Named moves (each a turn or a mirror), then the moves between two rows, first move first; the first pair answered
F:
[ -1  11  17   0  14  13   9   3   1 -19]  ->  [  0  14  17   7  18  13  -1   5  -2 -13]
[ -6 -47 -25 -48 -30 -15  54 -21  18 -56]  ->  [  4  45 -35   9  11   5 -84  22  26  36]
[-29  -5 -13  -2   4   9 -10 -13 -26 -15]  ->  [-25  -1 -15  -2   2  10 -17 -11 -27 -10]
M:
[-10   6 -24  10   2  -7 -33  10  10  23]  ->  [  7  11  -5   0  27   9 -21   9  38  -9]
[-25 -52  -6 -13  -2 -30  23  -3  20  -7]  ->  [-28 -50 -19  -4  -4 -39   3   6  20  13]
[ 27 -16  13  -5  -3  -5   1   7 -22  -2]  ->  [ 27 -13   6   1  -5 -10  -6   8 -27   9]
V:
[ -4  -3  23  -7 -23  14  38 -11   0 -21]  ->  [ 10  20  27   2   3  26  15  -1  20 -21]
[ 17  35  17  11  23  21  -5  -6 -20   9]  ->  [ -2  19  11   8  -3   6   7 -17 -47  17]
[ -4  13 -16 -14   9 -18 -16  10  18  19]  ->  [-13   1 -20 -17  -4 -25  -7   6   6  23]
[ -6 -14  -3   7 -23  -8  25 -11  -6   1]  ->  [  9  -9   3   4   0   5  25 -10  28 -19]

Each pair is two moves apart.
[ -9 -16  21  11 -12  18  39   3 -35  21]  ->  [-13 -40   1  -1 -18   4  47   3 -14  13]
M then V
[-19  -1  -2 -15 -43  -1  14 -24 -62   9]  ->  [-12 -24   0 -30 -39  -6  42 -30 -36 -23]
F then V
[  1   4 -26  15   5 -22 -30  24  14   2]  ->  [ 12  -1 -11   2  16 -16 -11  21  33 -26]
F then V
[  9   2  37   9 -13  24  30  -9 -25 -23]  ->  [  1   7  30  16 -24  18  20  -9 -42  -4]
V then M
[ 15  22 -12  -8  14  12 -32  24  13  32]  ->  [ 26   8   3 -24  29  22   1  13  35  -6]
F then V
[  5  15 -20  18   5  -5 -28   8  23  33]  ->  [ 16  -5  18  -5  10   9  39 -21  16 -27]
M then M
[ -2  33   6   7   2  14  -2  -8 -15   9]  ->  [-11  24 -12   9 -11   3  -5  -5 -16  21]
V then M
[-25 -13 -37   4 -23 -16  -9  32 -21  21]  ->  [-20 -27 -44  -8 -16 -21   3  31  11  -7]
V then M
[ 12   7  12  13  17 -24 -21  30  52  -8]  ->  [  4 -33  16  -8 -16 -35  35   7  19 -33]
F then M
[ -4  19  23  13   2  30  -2  -8 -43   5]  ->  [-13  -4   8   8 -19  13  24 -13 -47   2]
M then V
[ -8 -56 -20   9 -39 -32  51 -38 -22  27]  ->  [ -9 -56 -46  18 -34 -45  17 -19   5  45]
M then F
[ 10  21  18   2   7  18 -19  -6 -13  10]  ->  [  3  13   5   5  -8   2 -27  -4 -21  29]
V then M
[ 26 -22  -3 -18  23 -11  19   0  52 -47]  ->  [-12 -46 -31  -7 -39 -41  22  -4 -19   7]
M then M
[-21  16   3 -19 -16   3   2 -26 -14  16]  ->  [ -6  17  11 -23   6  12   4 -22  21 -11]
V then V
[  2  -7  15  -4   4   6  50 -25 -30 -22]  ->  [  0 -24  -4 -10   1  -6  55 -20  -2 -31]
M then V
[  6 -44 -14  11  12  -6  37 -20  21 -35]  ->  [ 15 -22  13  16  30  17  33 -29  12 -42]
V then M
[ 20 -21 -40  -8   0 -38  -2  17  68 -12]  ->  [ 16   3 -44  10  -2 -35 -42  27  47  32]
F then V
[  2 -16  22 -15  -7   9  36  -7 -30 -21]  ->  [  1 -33   4 -23  -8  -2  35   0  -5 -28]
M then V
[  4  -2  15   4 -10   3   9  -8   7 -24]  ->  [  5   6  21   8 -11   6   4  -6  -3 -15]
V then M
[-12 -13 -16  23  14 -23 -51  19  10  30]  ->  [ -8 -25 -17  21  19 -28 -40  20  30  13]
V then M
[ -2  14  -4  10  10  -5 -35  11  -1  30]  ->  [ 12  -8  15 -15  19   2  18  -5  20 -25]
M then F
[-19  23   0  18 -18   0 -39  -6 -50  54]  ->  [ -3 -36  18 -27 -12   2  59 -33  -2 -46]
M then F
[-25 -11  10   1  -3   6  12 -45 -38 -18]  ->  [-26 -30 -11  -2  -5  -9  18 -43 -15 -29]
M then V
[ -8  34  17   1 -15  -8 -15  27  17  18]  ->  [ -1  20  30 -13  -8  -1  21  14  28 -17]
M then F
